In the data rows, zero lies at 4.5, halfway between 4 and 5.
Each row below has a hidden score, from 0 to 40, with 20 about the middle. What is it? The score is a weighted sum of the row's numbers plus the product of two more (or one squared), each taken from its middle value.
array([3, 6, 3, 3, 4, 4, 4, 5, 4, 6, 3, 6, 7, 3, 7, 3]) -> 13
array([1, 7, 1, 2, 2, 2, 4, 9, 6, 5, 7, 5, 6, 1, 6, 3]) -> 11
array([4, 3, 5, 5, 4, 2, 3, 4, 3, 6, 5, 5, 1, 6, 3, 8]) -> 19
array([6, 2, 7, 4, 6, 5, 5, 3, 2, 7, 6, 2, 2, 6, 3, 5]) -> 21
array([5, 4, 5, 5, 5, 6, 6, 5, 5, 4, 5, 2, 5, 5, 3, 4]) -> 25
array([4, 4, 5, 4, 6, 2, 1, 7, 3, 7, 3, 4, 3, 6, 3, 7]) -> 29
array([1, 6, 2, 2, 2, 2, 5, 8, 5, 5, 8, 5, 4, 2, 6, 3]) -> 14
array([6, 4, 5, 4, 6, 4, 3, 3, 4, 6, 3, 4, 5, 5, 5, 6]) -> 20
array([5, 3, 5, 3, 6, 4, 6, 3, 2, 3, 5, 2, 3, 5, 3, 3]) -> 15
array([5, 2, 4, 6, 6, 6, 6, 5, 5, 4, 6, 4, 4, 5, 3, 5]) -> 28
array([3, 5, 6, 7, 2, 3, 4, 2, 4, 5, 4, 6, 3, 5, 5, 5]) -> 13
array([3, 7, 4, 5, 4, 3, 3, 6, 3, 4, 5, 6, 3, 4, 5, 4]) -> 16
array([4, 4, 5, 3, 6, 2, 3, 5, 1, 5, 4, 4, 1, 6, 3, 6]) -> 20
array([5, 5, 5, 6, 5, 4, 3, 3, 6, 5, 3, 5, 6, 5, 5, 7]) -> 26
array([5, 2, 6, 5, 7, 6, 6, 5, 4, 6, 6, 4, 4, 5, 4, 5]) -> 33
array([5, 4, 5, 5, 5, 6, 6, 5, 6, 3, 5, 2, 5, 5, 3, 4]) -> 26
array([4, 4, 5, 5, 5, 2, 3, 4, 3, 5, 5, 4, 1, 5, 3, 7]) -> 22
array([5, 3, 4, 4, 3, 4, 4, 4, 8, 6, 4, 5, 6, 4, 3, 6]) -> 16
array([5, 4, 5, 3, 6, 4, 3, 4, 6, 6, 2, 5, 6, 5, 5, 5]) -> 20
array([6, 4, 6, 3, 6, 3, 4, 4, 1, 7, 4, 4, 3, 6, 4, 5]) -> 22
array([1, 6, 2, 2, 1, 2, 4, 8, 6, 5, 7, 5, 5, 2, 5, 3]) -> 15
array([6, 4, 5, 4, 6, 5, 7, 4, 3, 2, 5, 2, 3, 6, 3, 4]) -> 19
array([1, 6, 3, 1, 1, 3, 4, 7, 6, 6, 6, 6, 6, 1, 6, 2]) -> 3
array([3, 7, 4, 5, 4, 3, 5, 5, 5, 4, 5, 5, 6, 3, 7, 3]) -> 16
array([5, 3, 5, 2, 6, 4, 4, 4, 5, 6, 2, 5, 7, 4, 3, 5]) -> 22
array([1, 7, 2, 0, 2, 4, 6, 7, 6, 5, 7, 5, 6, 1, 7, 2]) -> 8
array([3, 5, 6, 7, 2, 3, 4, 3, 4, 4, 4, 6, 2, 6, 4, 6]) -> 16
array([2, 6, 3, 3, 3, 2, 5, 6, 3, 5, 7, 4, 3, 3, 5, 3]) -> 11
array([2, 7, 3, 2, 3, 3, 5, 7, 4, 3, 8, 4, 4, 2, 6, 2]) -> 5
array([4, 3, 4, 5, 4, 3, 4, 3, 3, 5, 4, 5, 2, 5, 4, 7]) -> 12
array([1, 6, 2, 2, 1, 2, 5, 8, 6, 5, 7, 5, 5, 1, 5, 2]) -> 7
array([6, 3, 3, 5, 7, 8, 7, 5, 6, 3, 6, 3, 6, 5, 3, 3]) -> 34
array([5, 3, 6, 5, 5, 6, 5, 5, 4, 7, 5, 3, 5, 5, 2, 6]) -> 34
array([5, 2, 4, 5, 7, 5, 6, 5, 6, 5, 5, 4, 6, 5, 3, 5]) -> 34
array([4, 5, 6, 7, 3, 3, 3, 3, 2, 4, 3, 7, 3, 6, 6, 5]) -> 14
array([1, 7, 2, 1, 1, 3, 6, 8, 6, 5, 6, 5, 6, 1, 7, 2]) -> 12
array([6, 2, 4, 7, 2, 6, 4, 3, 7, 4, 4, 6, 5, 4, 3, 6]) -> 13
array([5, 5, 9, 5, 3, 5, 5, 2, 3, 7, 6, 4, 3, 7, 5, 4]) -> 18
array([7, 5, 4, 3, 4, 8, 8, 5, 6, 1, 4, 2, 6, 5, 2, 2]) -> 15
array([1, 6, 3, 2, 2, 3, 5, 8, 3, 4, 8, 5, 4, 3, 5, 2]) -> 8
array([6, 7, 7, 4, 5, 6, 8, 2, 5, 0, 5, 2, 4, 7, 4, 2]) -> 22
array([5, 2, 5, 5, 7, 6, 6, 5, 4, 5, 5, 3, 4, 5, 3, 5]) -> 29
array([6, 4, 5, 4, 6, 5, 3, 3, 7, 5, 1, 5, 7, 4, 5, 6]) -> 22
array([7, 5, 3, 4, 8, 9, 8, 4, 7, 0, 5, 2, 6, 5, 3, 2]) -> 33
array([4, 4, 4, 4, 6, 2, 4, 4, 1, 5, 4, 4, 1, 6, 3, 6]) -> 18
array([7, 4, 5, 5, 5, 9, 7, 3, 7, 2, 5, 3, 6, 5, 3, 2]) -> 20
array([5, 3, 5, 6, 3, 3, 3, 5, 6, 5, 4, 5, 3, 5, 2, 9]) -> 30
array([3, 6, 6, 7, 3, 3, 4, 4, 3, 5, 3, 6, 3, 6, 7, 5]) -> 17
array([5, 2, 5, 6, 7, 6, 6, 4, 5, 5, 4, 4, 5, 5, 3, 5]) -> 28
array([4, 6, 6, 4, 6, 2, 4, 4, 1, 5, 4, 3, 3, 6, 4, 4]) -> 23
array([3, 6, 4, 4, 2, 3, 5, 7, 5, 4, 7, 4, 5, 4, 4, 3]) -> 18
array([5, 6, 5, 6, 5, 6, 1, 4, 4, 5, 2, 8, 5, 4, 9, 5]) -> 25
array([5, 3, 5, 5, 7, 7, 7, 5, 6, 4, 5, 3, 6, 5, 3, 4]) -> 34
array([6, 2, 7, 4, 5, 8, 5, 2, 6, 6, 4, 4, 8, 5, 3, 4]) -> 21
array([6, 2, 7, 4, 5, 5, 4, 4, 1, 7, 5, 3, 3, 6, 4, 5]) -> 26
array([1, 7, 2, 1, 1, 2, 4, 8, 6, 5, 7, 6, 6, 1, 6, 3]) -> 1
array([5, 4, 5, 2, 4, 7, 7, 3, 6, 4, 5, 2, 7, 5, 2, 2]) -> 19
array([5, 7, 7, 5, 4, 6, 7, 3, 4, 2, 5, 3, 3, 7, 4, 2]) -> 22
array([6, 3, 5, 5, 7, 7, 7, 5, 6, 4, 5, 3, 5, 5, 3, 3]) -> 28
array([6, 4, 5, 3, 4, 7, 6, 4, 5, 4, 4, 2, 6, 6, 3, 2]) -> 9
array([6, 3, 4, 4, 5, 5, 2, 3, 7, 5, 2, 5, 7, 4, 5, 6]) -> 14
array([4, 7, 6, 6, 4, 4, 3, 4, 2, 4, 2, 7, 2, 6, 7, 4]) -> 16
array([5, 4, 4, 7, 3, 5, 3, 5, 6, 4, 5, 4, 3, 5, 2, 8]) -> 26
array([6, 1, 5, 7, 2, 4, 4, 3, 6, 5, 3, 6, 4, 4, 4, 7]) -> 20
array([6, 4, 5, 5, 6, 7, 7, 5, 6, 3, 6, 3, 5, 5, 2, 3]) -> 30
array([6, 4, 5, 3, 7, 3, 5, 5, 0, 4, 5, 3, 1, 6, 3, 5]) -> 26
array([6, 3, 3, 7, 5, 5, 5, 5, 6, 3, 5, 5, 3, 4, 4, 6]) -> 22
array([4, 4, 4, 5, 8, 4, 5, 5, 3, 4, 4, 4, 3, 5, 5, 5]) -> 30
array([5, 4, 5, 6, 3, 2, 4, 4, 4, 5, 5, 5, 2, 5, 3, 7]) -> 21
array([5, 3, 9, 5, 4, 5, 6, 2, 3, 7, 6, 2, 4, 7, 5, 4]) -> 20
array([3, 7, 6, 6, 4, 4, 3, 4, 2, 4, 3, 7, 3, 6, 7, 3]) -> 20
array([5, 3, 5, 6, 7, 5, 5, 4, 4, 5, 5, 4, 4, 5, 4, 6]) -> 31
array([1, 7, 5, 5, 3, 4, 5, 5, 5, 2, 6, 4, 6, 2, 6, 3]) -> 1
array([5, 4, 5, 4, 6, 2, 4, 4, 2, 6, 4, 3, 2, 6, 3, 6]) -> 20
array([5, 3, 7, 4, 5, 4, 5, 4, 1, 6, 6, 2, 2, 6, 4, 5]) -> 25
array([3, 7, 3, 3, 2, 4, 6, 6, 6, 4, 6, 6, 6, 1, 8, 2]) -> 14
array([5, 5, 4, 3, 6, 3, 4, 4, 4, 6, 3, 4, 5, 5, 4, 5]) -> 21
array([1, 6, 2, 1, 1, 2, 4, 8, 6, 5, 6, 5, 5, 2, 5, 3]) -> 13
array([5, 3, 5, 3, 7, 7, 6, 4, 5, 5, 5, 3, 8, 5, 3, 4]) -> 29
array([4, 3, 6, 5, 4, 2, 4, 4, 3, 5, 5, 4, 1, 6, 2, 7]) -> 20
array([2, 8, 0, 3, 4, 4, 6, 7, 6, 2, 7, 5, 6, 1, 7, 2]) -> 12
array([6, 3, 4, 3, 5, 7, 7, 5, 6, 3, 5, 2, 6, 4, 3, 3]) -> 19
array([4, 4, 4, 5, 4, 2, 4, 4, 2, 5, 5, 4, 1, 6, 2, 7]) -> 17
array([5, 4, 5, 4, 5, 3, 3, 7, 3, 6, 4, 4, 4, 6, 3, 6]) -> 27
array([6, 3, 5, 7, 3, 5, 2, 3, 7, 5, 2, 7, 5, 4, 6, 7]) -> 18
array([5, 3, 4, 5, 2, 4, 3, 4, 8, 6, 3, 6, 6, 3, 4, 7]) -> 19
array([5, 5, 5, 6, 5, 6, 1, 4, 5, 5, 2, 8, 5, 4, 8, 6]) -> 26
array([6, 4, 3, 6, 7, 6, 7, 4, 5, 1, 5, 3, 4, 5, 3, 4]) -> 26
array([4, 3, 4, 7, 2, 4, 3, 5, 6, 5, 5, 6, 3, 4, 2, 9]) -> 28
array([4, 6, 6, 7, 4, 4, 3, 4, 2, 4, 2, 7, 3, 6, 7, 4]) -> 17
array([4, 4, 3, 7, 3, 4, 5, 4, 6, 3, 6, 6, 3, 4, 4, 6]) -> 19
array([1, 6, 2, 2, 2, 2, 4, 8, 6, 6, 8, 5, 5, 2, 5, 3]) -> 21
array([5, 3, 4, 5, 4, 3, 5, 4, 4, 4, 6, 3, 2, 5, 2, 7]) -> 19
array([5, 4, 5, 4, 7, 2, 4, 6, 2, 5, 4, 4, 1, 6, 3, 6]) -> 25
array([5, 4, 9, 4, 4, 5, 6, 2, 2, 8, 6, 3, 3, 7, 5, 3]) -> 17
array([4, 3, 7, 3, 6, 5, 5, 3, 4, 7, 4, 3, 6, 6, 3, 5]) -> 28
array([4, 7, 3, 4, 4, 4, 2, 7, 5, 6, 3, 7, 5, 3, 6, 5]) -> 24
array([1, 6, 1, 2, 2, 3, 5, 8, 7, 5, 7, 6, 5, 1, 6, 2]) -> 19
array([6, 4, 3, 5, 7, 7, 7, 4, 5, 2, 5, 2, 4, 6, 4, 3]) -> 24
array([5, 4, 4, 6, 4, 2, 4, 4, 3, 4, 4, 5, 2, 4, 4, 6]) -> 21
array([1, 7, 0, 3, 4, 3, 6, 8, 5, 2, 8, 4, 5, 2, 7, 1]) -> 38
array([6, 4, 5, 3, 5, 5, 7, 4, 5, 5, 5, 2, 7, 5, 2, 3]) -> 20
array([4, 5, 3, 5, 7, 4, 4, 5, 4, 4, 4, 5, 3, 4, 5, 6]) -> 28
array([6, 4, 5, 4, 7, 4, 2, 4, 6, 6, 1, 4, 6, 5, 5, 6]) -> 19
array([6, 4, 4, 4, 4, 7, 7, 3, 8, 3, 4, 3, 7, 4, 2, 3]) -> 16
array([7, 5, 6, 5, 4, 8, 6, 1, 6, 2, 4, 3, 6, 5, 4, 3]) -> 15
array([4, 4, 5, 5, 5, 4, 3, 5, 3, 6, 3, 6, 5, 5, 5, 6]) -> 26
array([5, 5, 5, 4, 6, 3, 5, 5, 2, 4, 5, 3, 1, 6, 3, 5]) -> 23
array([5, 3, 5, 5, 5, 2, 4, 4, 3, 6, 5, 4, 3, 5, 3, 7]) -> 24
array([4, 4, 5, 5, 6, 3, 2, 6, 3, 6, 3, 5, 3, 5, 3, 6]) -> 28
array([5, 2, 5, 7, 2, 5, 2, 3, 7, 6, 3, 7, 5, 4, 6, 7]) -> 12
array([4, 8, 3, 3, 2, 4, 5, 5, 5, 5, 5, 6, 7, 2, 8, 2]) -> 7
array([6, 2, 4, 7, 2, 4, 3, 3, 7, 5, 3, 6, 5, 4, 4, 8]) -> 17
array([3, 6, 6, 7, 3, 4, 3, 3, 3, 4, 3, 7, 3, 6, 6, 5]) -> 18
array([5, 3, 4, 6, 2, 4, 2, 5, 6, 5, 5, 5, 3, 4, 2, 9]) -> 28
array([4, 5, 3, 5, 4, 3, 1, 7, 4, 7, 4, 6, 4, 4, 5, 6]) -> 22
array([4, 7, 3, 5, 4, 5, 3, 5, 3, 4, 3, 8, 5, 3, 8, 4]) -> 20
array([6, 0, 8, 5, 6, 8, 4, 3, 5, 6, 4, 3, 7, 5, 4, 5]) -> 31
array([5, 3, 5, 4, 6, 3, 3, 7, 4, 7, 4, 4, 3, 5, 3, 6]) -> 27
array([7, 4, 4, 2, 5, 8, 7, 4, 6, 2, 5, 2, 7, 4, 3, 2]) -> 17
array([4, 4, 7, 6, 3, 3, 5, 2, 4, 5, 6, 4, 2, 6, 4, 6]) -> 19
array([4, 5, 6, 7, 2, 3, 4, 2, 5, 3, 5, 6, 3, 5, 3, 7]) -> 13
array([6, 2, 7, 3, 6, 5, 5, 4, 1, 6, 4, 3, 3, 6, 3, 5]) -> 32
array([5, 3, 2, 6, 5, 6, 5, 4, 6, 4, 6, 5, 5, 4, 4, 6]) -> 24
array([4, 4, 6, 7, 2, 4, 3, 2, 4, 4, 5, 6, 2, 5, 4, 5]) -> 11
array([8, 4, 6, 4, 4, 9, 7, 3, 7, 2, 4, 3, 7, 5, 3, 2]) -> 18
array([3, 7, 7, 7, 4, 3, 2, 3, 2, 4, 2, 7, 2, 5, 7, 4]) -> 17
array([7, 4, 2, 5, 8, 8, 8, 4, 6, 0, 5, 2, 5, 4, 3, 3]) -> 24
array([5, 3, 5, 3, 6, 3, 3, 3, 5, 6, 2, 5, 6, 5, 5, 6]) -> 16
array([5, 4, 5, 2, 6, 3, 4, 4, 4, 6, 3, 4, 5, 5, 4, 5]) -> 19
array([4, 3, 4, 4, 3, 3, 4, 4, 7, 6, 4, 5, 6, 4, 3, 6]) -> 18
array([6, 6, 6, 4, 5, 7, 7, 2, 5, 0, 5, 2, 6, 6, 4, 2]) -> 21
array([6, 4, 4, 3, 5, 7, 7, 4, 6, 4, 5, 3, 7, 4, 3, 3]) -> 20
array([6, 4, 4, 3, 4, 6, 7, 4, 5, 2, 4, 1, 6, 4, 2, 1]) -> 9
array([5, 2, 5, 5, 7, 6, 6, 5, 3, 6, 5, 3, 4, 5, 4, 6]) -> 35
array([6, 2, 7, 3, 6, 5, 5, 3, 1, 7, 6, 1, 2, 6, 3, 4]) -> 17
array([5, 2, 7, 2, 5, 5, 5, 4, 3, 7, 5, 2, 3, 6, 3, 5]) -> 16
array([4, 4, 5, 3, 6, 3, 2, 6, 4, 7, 3, 5, 4, 6, 4, 7]) -> 26
array([2, 7, 5, 6, 3, 4, 4, 4, 3, 4, 4, 7, 5, 5, 7, 3]) -> 17
array([6, 5, 5, 4, 5, 6, 7, 5, 6, 2, 5, 2, 5, 5, 3, 4]) -> 27
array([3, 8, 3, 3, 2, 4, 5, 6, 5, 4, 6, 6, 5, 2, 8, 2]) -> 9
array([4, 4, 5, 7, 2, 3, 4, 2, 5, 5, 5, 6, 3, 5, 4, 6]) -> 14
array([7, 4, 5, 4, 5, 7, 7, 5, 6, 2, 5, 2, 6, 5, 2, 4]) -> 31
array([3, 5, 5, 7, 4, 4, 4, 3, 4, 4, 3, 7, 3, 5, 6, 5]) -> 19
array([4, 4, 6, 7, 2, 4, 4, 2, 5, 5, 5, 5, 3, 5, 4, 6]) -> 15
array([6, 4, 5, 3, 6, 4, 6, 4, 2, 2, 5, 1, 3, 6, 3, 3]) -> 15
array([4, 5, 4, 6, 4, 4, 2, 4, 1, 4, 3, 6, 3, 5, 6, 4]) -> 12
array([6, 2, 8, 5, 5, 7, 5, 2, 5, 6, 4, 3, 7, 6, 5, 4]) -> 20
array([5, 3, 5, 7, 2, 6, 2, 3, 7, 5, 2, 7, 5, 3, 6, 7]) -> 27
array([4, 4, 5, 5, 4, 2, 4, 4, 3, 6, 6, 4, 2, 5, 2, 7]) -> 19
array([2, 7, 4, 4, 3, 3, 5, 5, 5, 3, 6, 5, 6, 2, 8, 3]) -> 8
array([3, 5, 6, 7, 2, 3, 4, 2, 4, 4, 5, 7, 3, 6, 5, 6]) -> 16
array([5, 6, 5, 6, 4, 5, 6, 5, 4, 3, 5, 3, 5, 6, 3, 4]) -> 25
array([4, 7, 6, 7, 4, 4, 3, 4, 2, 4, 2, 7, 3, 5, 7, 4]) -> 23
array([6, 5, 3, 6, 7, 7, 6, 5, 5, 0, 5, 4, 5, 5, 3, 4]) -> 30
array([4, 3, 3, 7, 4, 4, 4, 5, 6, 3, 6, 5, 2, 4, 4, 6]) -> 24
array([4, 6, 2, 5, 4, 4, 1, 7, 4, 7, 2, 6, 4, 4, 5, 5]) -> 17
array([4, 4, 5, 3, 6, 4, 4, 4, 5, 6, 3, 4, 6, 4, 4, 5]) -> 24
array([4, 5, 6, 6, 3, 2, 4, 3, 4, 5, 5, 4, 2, 6, 4, 7]) -> 20
array([5, 4, 2, 6, 5, 4, 5, 4, 6, 4, 5, 5, 4, 4, 5, 6]) -> 21
array([6, 4, 5, 4, 4, 7, 6, 5, 6, 4, 5, 2, 6, 5, 2, 4]) -> 23
array([4, 5, 5, 4, 5, 3, 4, 6, 4, 4, 4, 4, 3, 5, 3, 5]) -> 25
array([5, 5, 4, 4, 5, 6, 7, 5, 7, 3, 5, 2, 6, 5, 2, 3]) -> 31
array([2, 6, 2, 1, 1, 3, 5, 8, 6, 5, 6, 5, 5, 1, 6, 2]) -> 10
array([4, 5, 5, 6, 3, 3, 4, 2, 6, 4, 5, 4, 4, 5, 3, 7]) -> 21
array([6, 4, 4, 4, 5, 6, 6, 4, 4, 1, 4, 2, 5, 6, 3, 3]) -> 11
array([2, 7, 0, 3, 3, 4, 6, 8, 7, 2, 8, 4, 5, 1, 7, 3]) -> 20
array([4, 7, 4, 7, 5, 5, 2, 4, 3, 5, 1, 8, 4, 4, 8, 5]) -> 22
array([4, 4, 3, 6, 3, 4, 2, 5, 6, 5, 4, 7, 3, 4, 4, 8]) -> 20
array([2, 7, 1, 1, 2, 3, 6, 7, 6, 4, 6, 5, 6, 1, 7, 2]) -> 9
array([6, 4, 5, 3, 4, 7, 6, 4, 7, 3, 5, 3, 7, 4, 2, 3]) -> 19
array([6, 5, 4, 3, 4, 5, 6, 3, 6, 3, 4, 3, 6, 5, 3, 3]) -> 13
array([5, 6, 4, 6, 5, 5, 2, 5, 2, 5, 2, 8, 4, 4, 8, 4]) -> 24
array([5, 6, 3, 7, 6, 5, 3, 4, 2, 3, 2, 8, 3, 4, 8, 5]) -> 25
array([5, 4, 4, 6, 3, 5, 4, 4, 6, 6, 5, 5, 5, 4, 2, 7]) -> 20
array([6, 1, 6, 6, 4, 7, 3, 2, 6, 5, 3, 4, 7, 5, 4, 6]) -> 16
array([7, 4, 4, 4, 5, 8, 7, 5, 6, 1, 5, 2, 5, 5, 3, 3]) -> 16
array([4, 6, 5, 8, 4, 3, 3, 4, 3, 4, 2, 7, 3, 6, 7, 4]) -> 16
array([5, 3, 5, 5, 7, 5, 6, 5, 3, 5, 5, 3, 4, 6, 3, 5]) -> 29
array([4, 6, 4, 6, 4, 5, 3, 5, 3, 4, 3, 7, 4, 4, 8, 5]) -> 27
array([2, 6, 2, 2, 1, 2, 4, 8, 5, 6, 7, 6, 6, 1, 7, 3]) -> 6
array([6, 4, 4, 2, 4, 7, 7, 4, 5, 4, 5, 2, 6, 5, 2, 2]) -> 11
array([5, 6, 7, 4, 4, 6, 8, 2, 4, 3, 6, 2, 4, 7, 4, 2]) -> 22
array([1, 7, 2, 1, 1, 3, 5, 7, 6, 5, 7, 5, 6, 2, 6, 1]) -> 16
array([5, 2, 8, 4, 4, 5, 3, 5, 5, 8, 5, 3, 5, 6, 2, 6]) -> 28
array([8, 3, 5, 5, 5, 9, 6, 3, 7, 3, 4, 3, 7, 5, 3, 3]) -> 16
array([5, 5, 5, 6, 4, 6, 1, 4, 6, 5, 2, 7, 6, 4, 7, 5]) -> 20
array([5, 2, 5, 5, 7, 7, 6, 6, 5, 6, 5, 3, 5, 5, 4, 4]) -> 28
array([5, 6, 3, 6, 5, 5, 3, 5, 1, 4, 3, 7, 3, 5, 7, 4]) -> 17
array([6, 2, 5, 7, 2, 5, 2, 2, 7, 5, 2, 7, 5, 4, 5, 7]) -> 10
array([5, 4, 5, 2, 6, 4, 4, 4, 5, 6, 3, 4, 6, 5, 4, 4]) -> 21
array([5, 6, 5, 7, 5, 6, 1, 4, 4, 6, 1, 8, 5, 4, 8, 5]) -> 25
array([4, 5, 4, 4, 5, 3, 2, 7, 4, 7, 2, 4, 4, 5, 4, 6]) -> 20
